The same turns and mirrors carry the whole set onto itself and the rows of a family onto each other. Which other rows belong to the same family as each row named below? List them in the order they appear above.
These 28 rows form 7 families of 4 rows each.
povug: [-18  15   5 -16   1  -5  -2   7   2  11   3   1   6  21]
luku: [-17   8  13 -12 -15 -10  -3 -17 -14 -12   8 -10   1   1]
vavo: [-14  15   7 -22 -13   1  -2 -14 -11   5  11 -12   2  -1]
Sanu: [-16  12  -2 -12   8 -12  -4   1  11   0  12  -2   9  10]
gidi: [-25   6   5 -12   9  -9  -5   7   0  -5   3  -6   9  10]
vozu: [  3  -5  14 -23   1  -7   2 -11  -4  22  -1  -4  -6  15]
led: [-4 -3 28  2 -6 -4 15 -6  6  8  3 -8 -3 -3]
Nepip: [-18  10   0 -19   2  -8  -6   9 -11   1   1   1  10  11]
nere: [  0  -3  10  -7  11 -13 -12 -12   8  10   2 -13  -4  19]
tun: [-19   6  13  -1 -13  -8  -5  -8  -8   3  15 -11 -11  -6]
nit: [  4  -3   4 -19   9 -11  -1  -5   3  18  -6  -8   0  18]
nirug: [  7  -9  14 -18  11 -12  -7  -3  -4   4  -2 -11   0  19]
Tos: [  4   5  23  -2 -12  -6  14  -7   1  13 -10  -7  -5   3]
Nupi: [  8 -11   8 -13  -2 -16  -8   2  -3  14  -3  -9   0  16]
bon: [-16  11   7 -10  12  -9  -2   9  -2  -1  17   0   6  10]
toz: [-11   8  14  -8 -10  -5  -3  -9 -16  -6  10 -15   7 -12]
ruvu: [-22   9   9  -3   8 -14 -10  -5  -5   1  15  -4  -1  17]
nik: [  8   3  26  -8 -10  -6  10 -13  -4   3 -12  -2   2   0]
Leku: [ -2  16  29  -3 -13  -2  13 -12   1  10  -1  -3   1   7]
geb: [  0   3  20   5 -13  -8  -3  -7  11   9  -3 -14 -11   2]
bok: [-16  13  13 -12 -14  -4   7 -14 -16   1   9 -10  -2  -7]
dak: [  8   4  25   2  -7 -15   8  -6   4   4  -2  -1  -1  -5]
Nirog: [  1 -12   7 -19   8 -19  -3  -4   4   7  -6  -2  -5  12]
Zofes: [ -9   9  11 -15 -17  -9  -5  -4 -13  -9  10  -9  -6  -8]
Vus: [  1  -7  11 -19  13  -9   5  -1   0  14  -6   3   3  12]
mib: [ 3  4 25 -4 -5 -4 10 -5 14 -1 -4 -9 -6 -3]
vogob: [-21  18   0 -15   6  -9  -2  -1  -6   1   6  -2   9  17]
lig: [-12  16   9 -14 -10   0   5  -9  -7  -4   5  -5   8 -13]

The rest of the family of Nirog: gidi, toz, dak
The rest of the family of bon: nirug, Zofes, mib
The rest of the family of tun: nere, ruvu, geb
The rest of the family of Vus: Nepip, nik, lig
The rest of the family of bok: nit, Tos, vogob

The same turns and mirrors carry the whole set onto itself and the rows of a family onto each other. Which other rows belong to the same family as each row named below? List them in the order they appear above.
These 18 rows form 6 families of 3 rows each.
taba: [ 10   2 -26  19  -5  -1  27  -2 -17  10  15   4   0   9 -11  -7  13   3
   7  -7  -9  -9  22   1  13  19  12  -2  16   4 -15   4   7 -22  -3  -7
 -11  12  -5   5 -11   8  -7 -15]
Fenim: [ 11  -1 -15 -12  -1 -22  20  14  -8  -2  -4 -14  -3  20 -12   6   1  14
  -1 -13  -1  -4  24  -6  16  20  19  24   9  11   3   8   2  -3  11  -4
 -13  -1  -7   0   6  18  -6  -8]
ginus: [  3   7 -20  -1  11 -11  19   2 -10  -7 -10 -14 -10  18   5  -1  -5   6
   2 -11  -4   4   5  -8  18  11  26  23   9  19   8   2  -3   0  11 -12
  -1  -1   7   4  19  18 -12 -15]
Gabo: [  7   8 -18   5  11 -18  18  -3 -12   3   1  12  -5   9 -17  -8  -3   4
   5   0 -17   3  26   5  15   4  23  16  20 -14 -10  10  11 -20   5  -5
  -9   8  -7  10  -9  -8 -12  -9]
vara: [  9   1 -14  22   5  -2  14 -11 -15   5   6   9  -9  -2 -12  -8   7   7
   9   1 -12  -8   6  -3  16  27  33  -1  12  -1  -6   9   4 -15   0 -13
  -3   9  -5  10 -14 -15 -10 -14]
mezu: [-11  -6   1   2   6  15   9   1 -13   0   3 -16 -13   0   6  11   0   2
  20 -12  12 -10  12  -2   8  16  25  11   0   7  -9  17   0 -10   8  -8
   7  -5  -8   4  13 -20 -17   4]
sevok: [  2   4 -19  22  14 -14  18  -9 -14   5  -3   1  -5  13 -11   1  -7  -5
  -4   7 -16 -10   5   0  19   3  28   9  11   1  -4  -5  13 -14  11 -16
   7  14  -3  10  -7  -3 -13 -14]
Fut: [-11   6   6   3  13  -5   5   2  -8   9 -11  -7 -12   1   4   9 -10  -4
  14 -10   3  -7  12   2  11   3  24  -3   2   2  -8  26  -2 -12   4   2
  -4   2  -8   9  -1 -21  -9   4]
fusa: [ -6  -1 -17  -7  -8   0  34   0  -7  -6  -7 -10  -1   3  -4  16   5  17
  -7 -11  -4  -4   5  -6  17  14  12   4   8  11   2  14 -10   1  10 -12
 -14  -3   3  -2   7  25  -4  -1]
tel: [-21  -2  -6   5  -1  11  22  -7 -10  -2   0  -8 -10  -6   2  27  -4   3
   9  -5   1 -17  16   4   4   8   3  -1  17   6 -11  12  -1  -6   5 -11
  -2  -3  -1   0   1  -7 -15  15]
pes: [ 10  -8 -22   8  -4  -3  19   2 -10  -3   1 -21  -4  15  -5   3   4  14
  -5 -17  -4  -5  -1 -19  15  26  29  11  -1   6  11  19   0   0  11  -7
  -4   4 -10  -1  13  13 -11 -13]
fasos: [ -8   2  -8   1   2  17  23   9 -21   5  12  -4  -6   9   4   7   9   0
  18 -15  14 -10  23   6   6   2   9   3  11   5 -22   8   1 -25   0  -1
  -5   4  -8   9   3  -8 -14   1]
Kugi: [-10   5 -19  17  -3  -5  28 -15  -6  -1   3  11   3  -7  -9   1   3   3
   1   4 -20  -2  10   2  20   7  15  -1  18  -6  -9  12  -1 -12   0 -14
  -6  10   4  -2 -11   4  -3  -2]
Balir: [  1   6 -13   4   4 -14   6   4  -2   9 -14 -30  -3   9  -2  11  -4   2
  -6 -23  -6  -7   3 -12  17  25  20   3   0  10   5  24   0   1   4  -1
 -11   0  -7  -5  14   5 -16  -2]
goz: [ -3  -1   6  10  19  -5  13   5 -22  -7  -7 -11 -13   8   1  21  -5  -9
  13 -16   8 -13  12   3   3   9  22  16  13  10 -10 -10  -3  -5   8 -15
   0   1   2   7   0 -13 -21   6]
rit: [  8  10 -14  13   5 -17  15  -2   0  13  -9   2 -12   3 -13  -3  -7   4
   7  -3 -20  -3   4  -3  18  27  24  -6   7  12  -6  13   6  -4   0  -1
 -12   7  -5   8 -16  -7  -3 -14]
Paz: [  3  -3 -24   2  -4   6  25  10 -15   2   7 -18   8  18   1   4  13   5
   0 -26   1  -7  16 -10  13  10   9   9   4   9  -7  14   0 -17   7  -2
 -11   4  -8  -3  16  24 -12  -7]
Nofoz: [ -3  -3  -4  -4  13  -4   5  10 -14   3  -8 -14  -6   7  -9  21  -6   0
  13 -13   4 -18  34   0   5   5  12  16  20   0 -12   6   8 -16  11  -8
  -1  -4  -8   2  10 -12 -20   6]

The rest of the family of ginus: sevok, goz
The rest of the family of Paz: taba, fasos
The rest of the family of fusa: tel, Kugi
The rest of the family of Gabo: Fenim, Nofoz
The rest of the family of pes: vara, mezu

The same turns and mirrors carry the whole set onto itself and the rows of a family onto each other. Which other rows belong to the same family as each row named below? List them in the order they appear above.
These 18 rows form 3 families of 6 rows each.
pere: [  0 -15   3   4 -14  -6   5   7  -6  -4   8]
terul: [  0 -10   4   2 -10  -1  11  12  -7  -5   7]
Loso: [  3   9  18 -20 -25 -10   5   1  -7   0   2]
sezut: [ -6  -7   6 -13 -14   7  -6  17  11 -12  10]
resa: [  2 -11   7 -15 -13   9  -8  10  11 -16   9]
Lis: [  7   3  -1 -23   0   6  -4   0   3   9   0]
ruk: [  1   4   7 -15 -26   1 -20   5 -12  -1  20]
zavi: [ -8   3  -6  -1  -8  -9 -14   6  -4  14  -3]
vuf: [  0  -2   5 -10 -11   6 -12  20   6 -16   7]
pim: [ 12  -2   1 -22  -3   2  -5  -7   4   6  -2]
telut: [-11  -1  -5  -7 -12  -7  -9   2   0  18   0]
rumed: [ -9  -5  -6  -5 -15  -6 -17  -2  -2  15   4]
Zokon: [ 10   6  -2 -22   1   0  -9   3   6   5  -5]
buvos: [ 10  13  16 -15 -20 -11   1   3  -8  -3  -2]
Zug: [  8   4  16 -15 -25 -12   4  -6  -9  -1   2]
fasan: [  2  -7   3   5 -11 -11   7  15  -4  -7   2]
Gug: [  0  10   8 -14 -25   1 -13   9 -15   2  18]
gipe: [  0  12   6 -13 -24  -8 -20  14 -12   1  15]

The rest of the family of sezut: terul, Loso, Lis, telut, Gug
The rest of the family of zavi: vuf, Zokon, buvos, fasan, gipe

The same turns and mirrors carry the whole set onto itself and the rows of a family onto each other. Which other rows belong to the same family as each row named below? List them in the order they appear above.
These 16 rows form 4 families of 4 rows each.
momeb: [  9 -12  16  10 -22 -10  -9  15   2]
Sev: [ 11 -16  15   9 -21 -15  -9  13   2]
mik: [  1  -9  -5  -9  10 -11 -12  14  -6]
ran: [  1   4  11   3   2   1 -23   7   2]
vugar: [  0   4  10   1  -4   1 -24   8  -5]
memoz: [ 15 -19   1  -2 -12 -19  -2   5  10]
rimo: [ 16 -18  -3   0 -15 -19  -9   3  12]
Buzoz: [ -3   5   8   3   3   2 -19  14   1]
kibed: [-4 -4 -5 -6  7 -4 -6 10 -6]
Rotul: [ 11 -12  14   6 -25 -11  -9  12   9]
Vinef: [-2 -8 -7 -8  4 -6 -7 16 -8]
Foro: [  0   1   8   3   6   3 -21   5  -1]
mot: [ 16 -19  -5  -1 -10 -18  -7   2  13]
tas: [ 13 -23  -7   1 -14 -13  -4   2   5]
Zemag: [-2 -6 -6 -6  5 -3 -9 18 -8]
viru: [ 14 -13  15  14 -17  -9 -13  15   7]

The rest of the family of memoz: Buzoz, kibed, Rotul
The rest of the family of mik: vugar, tas, viru
The rest of the family of Zemag: Sev, rimo, Foro

The same turns and mirrors carry the whole set onto itself and the rows of a family onto each other. Which other rows belong to the same family as each row named below? List them in the order they appear above.
These 30 rows form 5 families of 6 rows each.
Mupam: [ 20 -10  15  17   3   7   3   4  -5   3  12  -4   8 -17  -5 -11 -11  -7
  -8   3  14 -12  -6   2   6 -10]
Sud: [ 21  -8  18  17   2  10   3   4  -6  -4  15  -4   5 -19  -2  -5 -15  -4
  -6   4  15  -8  -6   3   9  -8]
vite: [  5 -23  22  19 -17  13  14  -2 -20  -2  14 -13 -16   2   5  -4  -4 -23
  -1   0  18  -2   0  -1  -8  -2]
dit: [ 15 -27  23  10 -18  -8  24   2 -22   1   4 -14 -20 -14  -9  11   4  -1
 -18   2  21  19  -4  -6  14  -4]
katu: [-10 -24  15   3   2   3  26   9   4  -5   7 -23 -12   1  -6   8  -3  -3
 -13  -9  -3   5   0  23   3   5]
goses: [ 10 -20  22  22 -16  10  12   2 -23   2  14 -15 -15   0   5  -2  -3 -22
  -4   0  20   0  -1   2  -6  -2]
Vuz: [ 13 -23  22  22 -19   8  16  -1 -15   0  14 -15 -13  -1   8  -1  -7 -21
  -4   2  21  -3   0   0 -10  -2]
Fidu: [ -1 -23  28   1  -5  -8   7  -3  12 -15  -1 -10  -4  -6  -8  12 -14 -12
 -25   4  14   2  -5   0  14 -10]
Ruv: [ -8 -30  19   5   1   6  25   9   0  -4   8 -23 -13   5  -2   7  -5  -1
 -11  -9   1   0  -2  20  -2   8]
kuzud: [ 15 -29  15  11 -12  -9  24   0 -20   2   0 -12 -16 -11  -9  18  11  -6
 -18  -1  22  16  -4  -5  15  -3]
tekun: [ 16 -27  22  12 -21  -8  19   1 -21   3   5 -11 -23 -14 -12   9   6  -6
 -19   0  23  16  -6  -3  16   1]
kitez: [-13 -28  18   4   5   9  27   6   5  -5   9 -19 -11   1  -5   6  -5  -4
 -10 -10   0   3   1  24   3   8]
peb: [ 14 -10  17  18   1   8   4   2  -1   3  15  -4   4 -19  -3  -8 -15  -7
  -7   7  12 -12  -3   1   9  -9]
Pizip: [  7 -25   0  13 -11  -7  26  -1 -12   1  16 -15   1 -12 -25   2   7  13
 -10 -10  11  -1 -13  13  10  -3]
tiba: [ 15 -30  16  11 -19  -8  26   0 -21   2   5 -12 -20 -13  -8  13   6  -6
 -18  -1  19  17  -1  -7  14  -1]
nufut: [ 13 -28  19   7 -16  -8  21  -2 -20  -1   0  -8 -19 -12  -5  12   6  -3
 -20   1  22  17  -4  -8  13  -5]
vigok: [  4 -22   2  14 -11 -10  28   0  -9   5  11 -16  -8 -12 -27   4   7  10
  -9  -9   5   0 -11  12  11  -2]
zap: [ -9 -28  18   2   4   5  26   8   9  -2  10 -21 -14   2  -4   8  -3   0
 -14  -9   0   2  -4  21   1   5]
zokit: [ -3 -18  30   3  -5  -5   7   1  15 -13   4 -11  -5  -7  -7   7 -18  -9
 -26   8  11   0  -3   4  15  -6]
bif: [  7 -24   1  12 -13  -8  26  -1 -11   5   9 -15  -2 -11 -24   0   9  10
  -9 -12   8  -2 -14  14   8  -1]
nukim: [  5 -22   2  12 -12  -5  27  -2 -12   2  16 -16  -6  -8 -25   7  11  10
 -12 -10  11  -1 -17  12   8  -1]
dif: [  8 -21  23  18 -18  11  19  -1 -20   1  11 -16 -15   2   9  -2  -7 -17
  -1  -2  18  -3  -1   2 -10   0]
sas: [ 12 -20  21  21 -20  10  15   0 -14  -3  13 -12 -15   5   6  -5 -10 -16
  -2   0  22  -7   0   0 -10   3]
Dor: [ -8 -24  24   4  -4  -6   7  -2  12 -15   0 -10  -6  -8  -6  16 -15  -7
 -25   3  10   0  -5   1  10 -12]
kop: [  9 -22  -1  12 -13  -7  30   0 -10   0  15 -18  -3  -9 -24   7   9   5
 -10 -10  13  -1 -17  10  11  -5]
zamo: [ -7 -33  17   2   3   9  24   8   7  -1   7 -18 -19   1  -2   9  -9   3
 -13  -7   1   2  -3  19   0   3]
tona: [ -5 -19  24   1  -3  -6   6   0  13 -16   1 -11  -4  -7  -7  11 -20  -8
 -24   2   9   0  -5   3  15  -8]
Maso: [ 20 -12  16  17   5  11   6   1  -2  -2  15  -6   7 -19  -7  -5 -12  -5
  -3   0  15 -11  -6   3   8 -11]
fipok: [ 22 -11  16  17   1  11   7   5  -2  -7  19  -4   3 -20  -4  -8 -12  -7
  -4   0  17  -8  -6   0   8  -5]
rikil: [ -2 -20  29   4  -5  -7  11   0  12 -16   3 -16  -2  -7  -9   9 -16  -7
 -27   6  12   4  -3   4  15 -11]

The rest of the family of goses: katu, tekun, peb, vigok, zokit

The same turns and mirrors carry the whole set onto itself and the rows of a family onto each other. Which other rows belong to the same family as each row named below? List them in the order they appear above.
These 32 rows form 4 families of 8 rows each.
getab: [ 4  6  4  3  9 11  5  4  7 10 -1]
Nes: [ 13   7  -5  11  -2 -15  -1   5  -6   2   8]
biti: [ -8  -7  -7   2  -3  10  17   4 -13 -11 -14]
Pov: [  0 -10  -5  -8   2   2  10  11 -11  -7 -14]
Lalav: [ 10   6  -6  17  -4 -17  -2   3  -3  -3   7]
bigim: [  4 -10  -9  15  -3   2  -1  18   3 -25   5]
fon: [  1  -9 -10  17  -4   8   6  12   0 -26   6]
Gal: [-4  8  3 16  1 15  5 -4  9 -1 -2]
Lal: [ 13  -9  -8  -1   6   7   9  21  -7 -11   6]
Barig: [  9  -9 -10   3   4  14  14  18 -11 -13   9]
zel: [  0 -10  -6  -7   1  -6   4  14  -6  -8 -15]
Totar: [-11  -7  -7   8  -7   7  12   3  -8 -17 -13]
lubap: [ 14 -11  -9   1   5   1   3  22  -1 -14   5]
Nub: [ 13   5  -6   9   0 -10   4   3 -10   5   8]
sir: [  9 -12  -9   7   2  -1  -2  21   4 -20   5]
Kazot: [ 3  6  3  5  5  3 -4  5 15  4 -4]
dafid: [ 3  8 -8 25 -8 -7  5 -3 -8 -6  9]
dovim: [  5   8  -7  21  -6  -2  10  -4 -12  -2  10]
Ralub: [-2  6  3 11  2  3 -4  2 16 -2 -2]
Sizuv: [-11  -8  -7   9  -7   2   5   4  -3 -21 -14]
Ramet: [ -7 -10  -6   6  -6  -4   0   8   0 -19 -16]
tate: [-4  8  2 16  1  9 -1 -1 15 -4 -2]
mim: [ -3  -9  -4  -4  -1   6  15   7 -14  -8 -12]
bor: [ 5  5  4  1  8  6  0  6 11  9 -2]
mel: [  5   9  -7  23  -7 -11   0  -1  -4  -5   8]
Zur: [ 13   7  -6  11   0  -6   9   2 -15   6  10]
Fova: [ -1  -8 -10  16  -3  15  13  12  -6 -23   8]
rav: [ 1  7  3  6  6 17  9  1  4  8 -1]
gakub: [  8   7  -7  15  -3  -1  13  -2 -16   3  11]
nubo: [ -2 -11  -5   0  -1  -8  -1  12   0 -15 -16]
Nov: [-3  8  3 12  3 18  9 -3  6  3  0]
temov: [  3  -8 -10   9   1  16  16  14 -12 -16   8]

The rest of the family of Kazot: getab, Gal, Ralub, tate, bor, rav, Nov
The rest of the family of mel: Nes, Lalav, Nub, dafid, dovim, Zur, gakub
The rest of the family of Lal: bigim, fon, Barig, lubap, sir, Fova, temov

